The rows of R fall into several groups, which share some directions, and each row is roughly a mix of its group's hidden directions.
R:
[[-16  25   4  -4   2  -8   3 -19   4  -9]
 [-17 -17  -6 -18   2  10  10  15   0   7]
 [  4   9  -7 -11 -24  18   5  -7 -13   2]
 [ 12  16 -17   1   1   9  -1 -25  -1  -4]
 [-14   9   7  -4  14 -21   1  -4  -5 -20]
 [-16  -1  19 -16  -5  -2  -8   3 -15  15]
 [ -8  28   1   5 -18   7   2 -12  -1  -3]
 [ 12  -7  22  15  -3  -7 -10  11  16   3]
 [  2   9  -5 -13 -26  12   5  -2 -18   1]
 [  2  -7 -12 -17  26 -10   9  -5  -7   0]
 [  1  18 -14 -13   3  -3  11 -19 -13  -7]
 [ -9 -15   5 -12 -15  21  -9   5  -5  12]
 [ 18  -5   8   7 -27   7  -7   6  -7   8]
 [-19  -1  -1  -3  28  -9   4   3  13  -1]
 [  7 -13   3  22   1  -6 -11  19  12   6]
 [ 11 -22   2   7   0  -2  -7  23  11   8]
 [-10  18   1  10 -16  14  -5 -13 -14  -3]
 [ 16 -18  -9 -25   0  10  -2   2  -2  -1]
 [ -1 -15   8   7  13 -18  -6  19  13   1]
 [  9  10  -2  15  15 -23   5   2  11  -9]
 [ 16  13 -21  -2   5  -5  15 -14  -3  -8]
 [  5  14   1  -7  -8   4   1 -19 -25  -9]
 [  8  18  -6  19   4 -10  12   0  20  -1]
 [  0  -3   8  21  -3  -8 -13  17  18   3]
 [  0  13  -9 -11  11  -5  15 -21 -13  -8]
 [  5   5  11  -2 -29   7  -8  -2 -17   6]
 [ -3 -11  11 -19  13 -18  -2   4 -17   2]
 [ -9 -16  -9 -26   2  11   8   6  -9   1]
 [  3  13   1   3 -29  15  -5  -9  -9  -2]
 [-15   7 -15   0   3  23  11 -13   7   8]
 [ -3   8   4 -14 -19   5  -5 -11 -25  -3]
 [  7 -20  -4 -28   7   4  10   3  -2   5]
 [ -2 -18  12   2  17 -17  -4  17   7   2]
 [ 13 -16  10   7   7 -22  -4  13  -1 -12]
 [  1  14  16  27   1 -13  -7  -3   6  -2]
 [ 20  12   2  -1 -24  -3   2  -7 -16   1]
 [-14  -6  -7 -21   0  20  12  -5 -11   3]
 [-14 -18  12  -7  26  -6   2   4  -2  -3]
 [-12  -2  24  -2 -17   3   6  12 -14   3]
 [  4 -16  -1 -12  20 -17   4   8  15   4]
 [  3  -6 -16  -5  29  -8  10  -3   6  -7]
 [-20  10  -3  -4 -10  20  14  -8 -10   6]
 [ 19  21  -2   7  -9  -1  10   4  -4 -20]
 [  2  -8   0  21  14 -18  -6  11  15   5]
 [-24   1  17  -4  -7  11 -10   6   2  16]
 [  8  11  -3   2  18 -23  10  -2  10 -12]
 [ -7 -12  -6 -26   9  14   8  -6 -12  -2]
 [  5  12  18  19 -22  -4  -5   6   3   4]
 [ -2  -3  18  -4 -22  -3 -13   2 -19  -8]
 [  6  22   5  16 -19   5  -2   4  -1 -13]
 [ 18  10   8  19   5 -16 -13  -8   7  -7]
 [ -1  17   5  27 -15   3 -10   4   0  -6]
 [ -3 -23   8 -10  -5   6 -10  17  13  12]
 [ -8  -7   7 -18 -18  19   9   6 -12   6]
 [-13  -6   5 -16 -11  20  -9  -3 -14  13]
 [ 19  18  -5   3  -7   0  -6 -21 -10  -8]
 [-16 -20   6 -10  -3  20 -14   4  -6   3]
 [  6  -1  -9 -22 -15  18   6  -7 -13   0]
 [  7 -16  -2  -5  20 -18   3  10  16   4]
 [ 13 -17   7  -5  -6 -15  -8  24   4   0]
 [-17  -7  -6 -22   4  11  12  -2 -17  -1]
 [  1  11  18  14 -26   0  -7   5   1   4]
 [-18 -11   1 -17  18  -9  -1 -10   9  11]
 [ 14 -10  -5 -19  -2  24   1 -13   0   1]
 [  0  18   0  14  13 -22   4  -6  10 -10]
 [-16   5   4 -11  24 -20   5  -2  -2  -4]
 [-17 -10  16  -5 -10  14 -13   8  -4  15]
 [ -1  -1  -6 -22  -5  18   7 -11 -18  -2]
 [  8  16  -9  12   7 -15  10  -7   8 -20]
 [  9 -16  -7 -22  -1  15   9  -1 -16   4]
 [ -3  -7  -2 -29  -6  16   7  -7 -11   3]
 [ -1 -17  19   9 -15   2 -15  16   1   1]
 [ -6  -3  -7  18   7  -7  -2  13  26   8]
 [ 18  15  -9   6 -22   6   4 -11  -8  -5]
 [ -7 -11  -8 -24  -8  20  10   3  -7   5]
 [  4   4   5  20   7 -19  -5  12  19  -5]
 [ 18 -15  -3 -21   6  -2  12  13   3  -4]
 [-14   5 -13   8  25   3   5 -15  10   1]
 [ -9  22   4  25  -7  -4  -8  -8   0  -5]
 [  8   7 -21   3 -11  23   5 -14   2  -4]]

Here is one row of each group, with its name. Which group are the others in?
[ -2 -10  -2 -15  28 -14   7   3  -1   8] -> U
[ 12 -11   9  10  22  -8 -10  -4  18  -2] -> E
[  1  25  -5  15  -4   0   4 -15 -13 -12] -> M

[ 12   3   9  15 -22   4  -6   9  17   9] -> E
[  1   4 -15 -10  24 -11  12 -10  -2 -11] -> U
[ -2 -11  -5   6  22  -1   4  11  22  12] -> U
[ -2  17  -2  27   5  -3  -3 -11  16   3] -> E
[  6  18  10  24 -16  -1  -5  -3   9   4] -> E
[-17   3   3 -24  10  -5   1  -9 -18   2] -> U
